[-451 83 -463]
[-48 551 304]
[-61 519 345]
[79 533 381]
[-460 124 -344]
[-29 509 477]
[-8 571 223]
[-439 -272 452]
[-461 -253 482]
[-16 509 416]
[-410 -246 443]
[-337 -224 344]
->
[-461 -253 482]
[-29 509 477]
[-439 -272 452]
[-410 -246 443]
[-16 509 416]
[79 533 381]
[-61 519 345]
[-337 -224 344]
[-48 551 304]
[-8 571 223]
[-460 124 -344]
[-451 83 -463]

[36 -170 -45 14 -36 -170 -359 264]
[158 17 257 112 -27 376 457 301]
[-38 -21 8 34 57 -4 -140 165]
[-78 271 146 46 133 375 540 -172]
[-295 -133 -128 212 258 -245 -791 382]
[-3 -74 13 52 23 -27 -164 211]
[-11 -56 11 52 27 -17 -132 169]
[14 -82 9 30 9 -39 -181 227]
[-251 59 -323 -111 64 -414 -407 -579]
->
[158 17 257 112 -27 376 457 301]
[-78 271 146 46 133 375 540 -172]
[-3 -74 13 52 23 -27 -164 211]
[-11 -56 11 52 27 -17 -132 169]
[14 -82 9 30 9 -39 -181 227]
[-38 -21 8 34 57 -4 -140 165]
[36 -170 -45 14 -36 -170 -359 264]
[-295 -133 -128 212 258 -245 -791 382]
[-251 59 -323 -111 64 -414 -407 -579]

[81 -24 -329 39 118 29 -5 -47 -91]
[-69 145 50 89 -145 0 -82 28 91]
[61 -91 46 -131 33 -13 77 36 -76]
[171 -38 -635 46 201 -95 117 -62 -13]
[-98 115 116 107 -110 90 -152 -4 10]
[37 37 220 -187 -200 114 -69 155 -210]
[-14 3 -51 53 36 -1 -12 -36 26]
->
[37 37 220 -187 -200 114 -69 155 -210]
[-98 115 116 107 -110 90 -152 -4 10]
[-69 145 50 89 -145 0 -82 28 91]
[61 -91 46 -131 33 -13 77 36 -76]
[-14 3 -51 53 36 -1 -12 -36 26]
[81 -24 -329 39 118 29 -5 -47 -91]
[171 -38 -635 46 201 -95 117 -62 -13]

[394 -230 -281 20 -690 -317 -299 -238 659 -230 428 467 531 -189]
[484 499 504 550 193 210 -313 -150 246 533 -262 -291 -80 -142]
[-181 -286 -284 -257 -290 -251 -150 -183 -95 -289 -50 -30 -61 -142]
[64 -369 239 -228 121 -736 117 -626 108 -116 30 229 282 726]
[-325 -413 -371 -406 -357 -380 -420 -470 -241 -415 -361 -262 -323 -235]
[432 437 460 486 156 149 -377 -234 204 474 -330 -337 -137 -160]
->
[484 499 504 550 193 210 -313 -150 246 533 -262 -291 -80 -142]
[432 437 460 486 156 149 -377 -234 204 474 -330 -337 -137 -160]
[64 -369 239 -228 121 -736 117 -626 108 -116 30 229 282 726]
[394 -230 -281 20 -690 -317 -299 -238 659 -230 428 467 531 -189]
[-181 -286 -284 -257 -290 -251 -150 -183 -95 -289 -50 -30 -61 -142]
[-325 -413 -371 -406 -357 -380 -420 -470 -241 -415 -361 -262 -323 -235]

[6 -178 51 -227 351 11]
[-61 579 -13 -287 281 -4]
[31 380 -32 394 335 -26]
[-16 -674 -19 106 498 -1]
->
[6 -178 51 -227 351 11]
[-61 579 -13 -287 281 -4]
[-16 -674 -19 106 498 -1]
[31 380 -32 394 335 -26]

[-621 -474 -133]
[-592 -473 -245]
[-638 -481 -35]
[-654 -486 86]
[-425 -344 -473]
->
[-654 -486 86]
[-638 -481 -35]
[-621 -474 -133]
[-592 -473 -245]
[-425 -344 -473]

[-42 -107 -79 20 -102]
[-141 -183 -196 9 -180]
[401 697 612 -218 665]
[-64 -16 -37 -11 -10]
[-440 37 -213 -17 90]
[-12 -9 -34 32 -14]
->
[401 697 612 -218 665]
[-12 -9 -34 32 -14]
[-64 -16 -37 -11 -10]
[-42 -107 -79 20 -102]
[-141 -183 -196 9 -180]
[-440 37 -213 -17 90]

[547 72 -634 184 -476 -206 -76 -219 -90 -192 21]
[-595 -2 -665 -87 409 -353 -18 -43 -175 126 76]
[-605 -189 607 97 262 -438 -158 -558 217 -72 -489]
[-466 77 -533 -314 -255 -19 -154 -209 -18 283 -149]
[570 73 -524 366 -179 201 225 257 38 112 216]
[666 101 691 -403 -49 195 -101 109 -402 198 219]
[-615 308 -583 -238 0 154 39 -84 -130 266 240]
[702 62 640 -137 239 263 135 297 -554 129 77]
->
[666 101 691 -403 -49 195 -101 109 -402 198 219]
[702 62 640 -137 239 263 135 297 -554 129 77]
[-605 -189 607 97 262 -438 -158 -558 217 -72 -489]
[570 73 -524 366 -179 201 225 257 38 112 216]
[-466 77 -533 -314 -255 -19 -154 -209 -18 283 -149]
[-615 308 -583 -238 0 154 39 -84 -130 266 240]
[547 72 -634 184 -476 -206 -76 -219 -90 -192 21]
[-595 -2 -665 -87 409 -353 -18 -43 -175 126 76]

[-429 -172 -67 52 398 274 -771 296]
[-422 -313 103 -204 133 -137 74 92]
->
[-422 -313 103 -204 133 -137 74 92]
[-429 -172 -67 52 398 274 -771 296]
